Named moves (each a turn or a mirror), then the moves between two rows, first move first; the first pair answered
D:
[ 1.40, -2.16,  0.81,  0.79,  3.66,  0.70, -0.38, -1.15, -1.40, -1.12,
 -0.84,  2.03] -> [ 1.65, -2.89, -0.71,  0.95,  3.15, -0.31,  0.79,  1.31, -0.23, -0.87,
  0.65,  1.42]
[ 0.73, -0.43, -0.51, -2.58, -0.89,  0.47, -0.70,  3.95, -1.05,  1.59,
  2.43, -0.19] -> [ 0.99,  0.70,  1.71, -3.71, -0.88,  1.91, -2.06,  0.70, -2.59,  1.66,
  0.61,  0.44]
[ 0.62,  1.30, -1.13, -1.60, -0.95, -4.32,  3.11,  3.26,  5.06,  2.62,
  0.34,  2.65] -> [ 0.11,  2.61,  4.08, -3.24, -0.68, -0.98,  0.35, -3.09,  1.02,  2.37,
 -3.32,  3.40]
[ 3.34, -3.56,  1.91, -0.08,  0.84,  2.85, -1.68, -4.20, -2.13, -2.04,
 -0.20,  1.54] -> [ 3.16, -5.44, -2.78,  1.42,  0.27,  0.14,  0.37,  1.52,  1.39, -1.67,
  2.42,  0.44]
Z:
[ 0.92,  0.58,  0.88, -2.90,  1.96,  2.57, -0.02, -1.54, -1.69,  0.37,
  0.49, -2.05] -> [-0.14, -0.55, -1.62,  0.52,  3.22,  2.63,  2.04, -0.55, -1.32, -0.98,
  1.12, -1.56]
[-0.02, -0.91, -1.09, -0.91, -1.64, -1.27, -2.00,  1.88,  0.06,  0.90,
  0.61, -2.82] -> [ 0.52, -0.37,  0.38, -1.87, -1.19,  0.55, -2.94, -0.28, -2.45, -0.01,
  0.10, -2.06]
[-0.06,  0.15,  3.21, -1.60,  0.58, -0.53, -1.31,  0.41,  1.46,  0.98,
  0.31, -1.42] -> [ 0.56, -0.20,  2.66, -0.32,  2.10,  1.95, -1.07, -1.64, -1.34, -0.77,
 -0.04,  0.00]
F:
[-0.37,  1.50,  2.07,  0.56,  0.25, -1.31,  0.41, -3.58,  0.93,  1.22,
 -2.79,  3.28] -> [-3.60, -0.28,  2.46,  3.41, -0.86, -3.31, -1.43, -1.46,  2.76,  1.14,
 -0.54, -1.08]
[-1.56,  1.78,  2.63,  0.06, -0.79,  1.84, -2.14, -2.90, -0.75,  0.80,
 -2.11, -0.63] -> [-2.78, -0.72, -0.26,  3.97, -0.26,  0.66, -1.35, -0.54, -0.07, -1.04,
  0.65, -2.39]
[-0.20, -3.38, -2.28,  0.22,  0.41,  1.29,  2.10,  3.58, -0.25, -2.79,
  3.14, -2.69] -> [ 3.16, -0.06, -0.20, -4.04,  0.78,  3.27,  3.43, -0.09, -2.05, -1.24,
 -0.25,  2.22]
K:
[-0.03,  1.72,  1.59, -0.15, -1.40,  1.35, -1.10, -1.41, -1.90,  0.06,
  0.34, -1.85] -> [ 0.50,  1.69,  1.31, -0.47, -1.53,  1.50, -0.66, -1.20, -1.69,  0.08,
  0.53, -1.56]
[ 0.08,  0.83, -0.85, -2.44,  1.11,  1.40,  0.26,  0.05, -1.33, -1.13,
  0.49,  3.81] -> [-0.88,  0.79, -0.42, -0.33,  1.58,  1.33,  0.32, -0.93, -1.66, -1.86,
  0.23,  4.16]
[ 2.34,  1.11, -0.96, -1.79, -2.21,  1.00, -0.71,  5.31, -1.25,  2.92,
 -0.25, -0.32] -> [ 3.82,  1.64, -1.05, -1.59, -1.12,  1.66,  0.59,  3.57, -1.94,  2.90,
 -1.43,  2.18]

Between the rows of a pair lie 2 to 3 moves.
[-4.29,  0.13,  2.71,  5.32,  1.53, -0.37, -1.38, -2.37,  1.18, -0.99,
 -0.98, -0.03] -> [-3.94,  0.48,  1.50,  3.65,  0.74, -3.48,  0.90,  0.77,  4.30,  1.19,
 -0.23,  0.15] -> F then Z
[ 0.73,  0.86,  2.52, -4.85, -2.42, -1.33, -2.67,  0.26,  2.71,  3.41,
 -0.74, -0.60] -> [ 1.69,  0.34, -1.96, -2.38, -1.07, -2.49,  1.91,  2.37,  3.89,  2.59,
 -0.68,  2.68] -> K then K then D
[ 1.47, -1.57, -0.61, -0.69, -0.51,  0.16, -1.02,  2.75,  0.81, -0.03,
  1.79, -2.40] -> [ 0.09, -2.41, -1.05,  2.02,  0.11, -0.45, -0.63,  2.45,  1.08, -0.63,
  1.45, -2.03] -> D then Z then Z
[-0.65, -1.51, -1.73,  3.42,  1.23,  1.68,  0.12, -0.71, -2.37, -2.89,
  0.74, -2.09] -> [ 1.99,  0.50, -2.33, -1.16,  0.31, -1.74,  3.65,  2.72,  2.34,  1.26,
 -0.12,  1.43] -> Z then F then Z
[-2.74, -0.63,  2.55,  3.79,  0.36,  0.99, -3.53, -1.83, -0.43,  1.10,
 -1.32, -2.05] -> [ 1.25,  0.72, -2.78,  2.68,  2.25, -0.19,  3.25,  1.38,  1.35,  1.36,
 -1.40,  3.88] -> F then Z then F
[ 1.93,  0.68, -1.43, -1.94, -0.80, -2.34,  1.20,  2.76,  2.21,  1.38,
 -1.12,  1.75] -> [ 1.09,  1.62,  2.06, -3.24, -1.50, -1.19, -1.31, -0.73,  0.88,  2.65,
 -2.65,  1.35] -> F then D
[-1.79,  1.54, -0.56,  3.69,  3.42,  3.38,  1.51, -4.98, -1.26, -2.49,
 -2.01,  3.07] -> [-3.76,  2.47,  2.42,  3.97,  1.97,  0.33,  0.48, -5.19,  1.69,  0.19,
 -3.43,  2.10] -> Z then D
[ 0.22,  0.88,  2.07, -0.04,  1.69,  2.11, -2.39, -3.39,  0.18,  0.35,
 -0.60, -0.78] -> [-1.46,  0.66,  2.30,  1.65,  1.51,  0.61, -1.64, -2.78,  2.68,  1.23,
 -0.65, -0.56] -> Z then Z then D
[ 1.13,  0.38,  2.60, -4.94, -1.44, -0.52, -1.35,  1.17,  1.11,  3.31,
 -1.34,  1.70] -> [ 1.68,  0.18,  0.20, -0.13,  1.71,  1.73,  1.53, -1.54, -2.08,  0.16,
 -2.36,  5.19] -> K then Z
[ 1.06,  1.57, -4.88, -0.33,  0.51, -1.34,  1.92,  4.75, -0.50,  0.64,
  2.94,  0.47] -> [ 1.13,  2.99,  1.33, -3.43, -0.22,  2.27, -2.72, -1.35, -5.05,  0.19,
  0.65, -0.99] -> F then F then Z
[ 2.80,  1.36,  2.58, -4.77, -1.71,  0.98, -0.91,  0.38, -0.68,  1.27,
  0.53, -0.37] -> [ 1.10,  1.05,  2.06,  0.80,  0.85,  2.97,  0.02, -3.37, -3.13, -1.76,
 -1.22,  1.88] -> Z then Z then D
[ 2.12, -0.22, -2.06,  0.14,  0.99,  0.95,  3.87,  1.02, -1.29, -1.50,
  0.06,  3.75] -> [ 1.55,  1.52,  2.86, -2.58, -0.35,  1.09,  0.81, -1.91, -1.34,  0.88,
 -2.02,  3.23] -> Z then D
[ 1.88,  2.81,  2.45, -3.56, -0.64, -0.09,  0.18, -1.37,  0.29,  1.41,
 -2.97,  2.34] -> [ 0.63,  1.63, -0.62,  1.21,  1.24, -1.23,  3.69,  0.00,  1.97,  0.67,
 -2.62,  4.56] -> D then K then K
[-1.84, -1.79,  0.83,  0.55,  0.10,  2.73, -2.72, -2.02, -2.77, -2.26,
  0.60, -2.82] -> [ 0.43, -1.04, -0.20, -0.98,  1.16,  3.54, -0.97, -2.77, -4.45, -2.25,
 -0.32,  0.10] -> F then K then F
[-2.23,  1.08,  2.46, -0.27, -1.50, -2.41, -0.45,  1.41,  3.31,  1.64,
  0.11, -1.29] -> [-2.08,  0.48, -0.26,  3.96,  1.57, -0.25,  1.94, -0.61,  1.08, -1.12,
 -1.13,  2.11] -> F then D then Z
[-0.87,  2.16,  2.52, -2.47,  0.44, -1.90, -0.45,  0.53, -0.97,  3.57,
 -0.24, -1.17] -> [-1.77, -0.68, -0.17,  1.28,  0.95, -1.37, -0.55,  2.26, -1.62,  1.45,
  1.96, -3.58] -> Z then F then D
[ 0.27,  1.46, -1.43, -1.04, -0.01,  2.00,  0.09, -4.09, -0.59,  0.51,
 -2.50,  0.76] -> [-0.78, -0.48, -1.23,  0.21, -0.79,  2.34, -1.85, -3.89, -1.32, -0.67,
 -0.40, -2.42] -> F then K then Z
[ 0.54, -2.26, -1.16, -1.76, -3.13, -0.80,  1.77,  4.01,  2.53,  0.13,
  2.38, -3.68] -> [ 3.17,  0.16,  1.75, -5.56, -2.49,  2.96,  0.51, -0.86, -1.88, -0.24,
 -0.66, -1.23] -> Z then K
[-1.08,  0.79,  2.79,  0.15, -1.29,  0.68, -1.81, -1.88, -1.38, -0.55,
  0.85, -1.52] -> [ 1.71,  1.29, -1.28, -1.27, -0.70, -1.62,  2.49,  2.10,  1.06,  0.19,
  1.95,  1.30] -> D then F then Z
[ 4.21, -0.97, -6.63,  0.06,  1.24,  1.49,  3.70,  2.76, -1.34, -2.66,
  2.03,  1.80] -> [ 2.86, -0.20, -3.67, -1.65, -1.26, -2.89,  2.06,  5.36,  4.49,  1.89,
  2.16, -0.14] -> K then Z
[-0.77, -0.34,  1.24,  1.67, -0.47,  3.75, -5.06, -1.77, -1.78, -0.90,
  2.79, -2.75] -> [-0.50, -1.00, -3.55,  3.61, -0.08,  0.06, -0.82,  3.54,  2.31, -0.66,
  4.71, -1.42] -> F then Z
[ 0.09, -1.91, -0.94,  1.11, -1.63, -2.05, -1.47,  3.27,  4.67, -0.82,
  3.24, -4.27] -> [-1.97, -2.00, -0.68,  6.04, -0.25, -1.13, -0.86,  0.76,  3.57, -2.13,
  1.31, -2.52] -> D then Z then Z
[-1.93,  0.98,  1.66,  0.69, -0.77, -2.56, -2.23,  0.71,  3.19,  2.91,
 -0.23, -1.58] -> [ 0.22,  2.67,  0.17,  1.50,  1.48, -0.61,  0.62, -2.56,  1.03,  1.27,
 -2.45,  3.39] -> F then F then K
[-0.10, -0.98, -0.05, -1.14, -2.26, -2.09, -0.12,  2.41,  1.77,  0.23,
  0.02,  0.47] -> [-0.55, -0.58,  2.36, -1.68, -1.86,  0.56, -2.38, -1.08, -1.78, -0.84,
 -1.20,  0.20] -> Z then Z then F
[-1.48, -2.08, -0.82,  3.27,  0.68,  2.94, -1.74, -0.83,  0.13, -2.83,
  0.52, -1.31] -> [ 2.05,  1.56,  0.89, -2.75,  0.53,  2.57, -0.02, -2.16,  0.58, -0.10,
 -2.64,  3.14] -> F then D then F
[ 2.51,  0.09,  1.40, -2.38,  0.69,  6.37, -1.17, -5.45, -5.94, -0.81,
 -1.33, -0.15] -> [-0.96, -3.12,  0.48, -1.46, -2.40,  2.94, -4.06,  1.56, -1.84,  0.24,
  3.66, -7.83] -> F then D then Z
[ 3.66,  0.89, -1.20, -1.88,  2.44,  2.49,  0.89, -2.11, -3.32, -3.56,
 -0.62,  1.99] -> [ 1.76, -0.58, -3.31,  3.00,  3.06,  0.94,  1.58, -0.26, -1.69, -4.36,
 -0.14,  0.74] -> D then K then K
[ 2.60,  0.42, -0.77, -1.75, -0.03, -1.59,  2.24,  2.29,  2.14,  1.75,
  1.15,  2.10] -> [-2.20, -1.02,  3.11,  1.79, -0.71, -1.18, -1.75, -0.69,  1.35,  1.30,
  0.73, -2.10] -> D then K then F
[ 1.24, -0.65, -2.78,  0.94, -0.15, -2.55,  2.45,  3.19,  2.30, -1.83,
  0.65,  0.75] -> [ 3.60, -0.37, -2.70, -2.27, -0.44, -0.75,  1.95,  2.64,  0.11, -2.16,
  1.26,  0.41] -> Z then Z then D
[ 0.33,  1.76,  0.95,  0.15,  0.37,  3.51,  0.62, -1.81, -0.49,  0.58,
 -3.03,  2.27] -> [-2.23, -0.16,  0.69,  1.60, -1.51,  1.30, -1.29,  2.39,  2.63,  1.02,
  0.10, -2.37] -> F then D
[-2.43,  0.48,  3.16, -0.41, -1.40, -1.03, -2.25, -0.42,  1.16,  1.85,
 -0.10, -1.77] -> [ 0.14,  1.38,  0.93, -0.83,  0.78,  3.08, -0.30, -2.51, -3.02, -0.65,
 -1.36,  1.16] -> K then K then Z
[ 3.33, -0.21, -2.44, -4.30,  0.01, -0.19,  1.10,  4.37,  0.23,  0.80,
  2.62, -0.38] -> [ 2.44, -0.43, -0.82, -4.58, -0.84, -1.21, -0.41,  4.31,  0.52,  1.12,
  2.84, -1.43] -> F then F
[ 2.92,  1.78,  0.48, -4.29,  0.04, -1.80,  1.83,  0.99,  1.04,  1.55,
 -1.71,  1.36] -> [ 1.14, -0.95, -2.35,  2.04,  2.37,  1.83,  0.87, -1.44, -3.38, -3.58,
 -0.46,  0.18] -> F then Z then Z
[ 1.39,  2.57,  0.73, -1.60, -1.72, -1.10,  2.93,  3.70,  4.06,  2.48,
 -2.16,  0.03] -> [-0.71,  3.28,  3.95,  1.43, -0.57,  0.49,  1.20, -1.95,  1.99,  1.67,
 -5.38,  0.78] -> D then K then K
[-1.94,  1.89,  4.72, -1.93, -0.89, -0.79, -2.29, -3.97, -0.25,  0.81,
 -1.13, -1.13] -> [ 2.02,  2.17,  2.31, -6.07, -0.95, -0.17, -0.33, -1.04, -1.21,  0.97,
  0.49, -0.30] -> D then K then Z
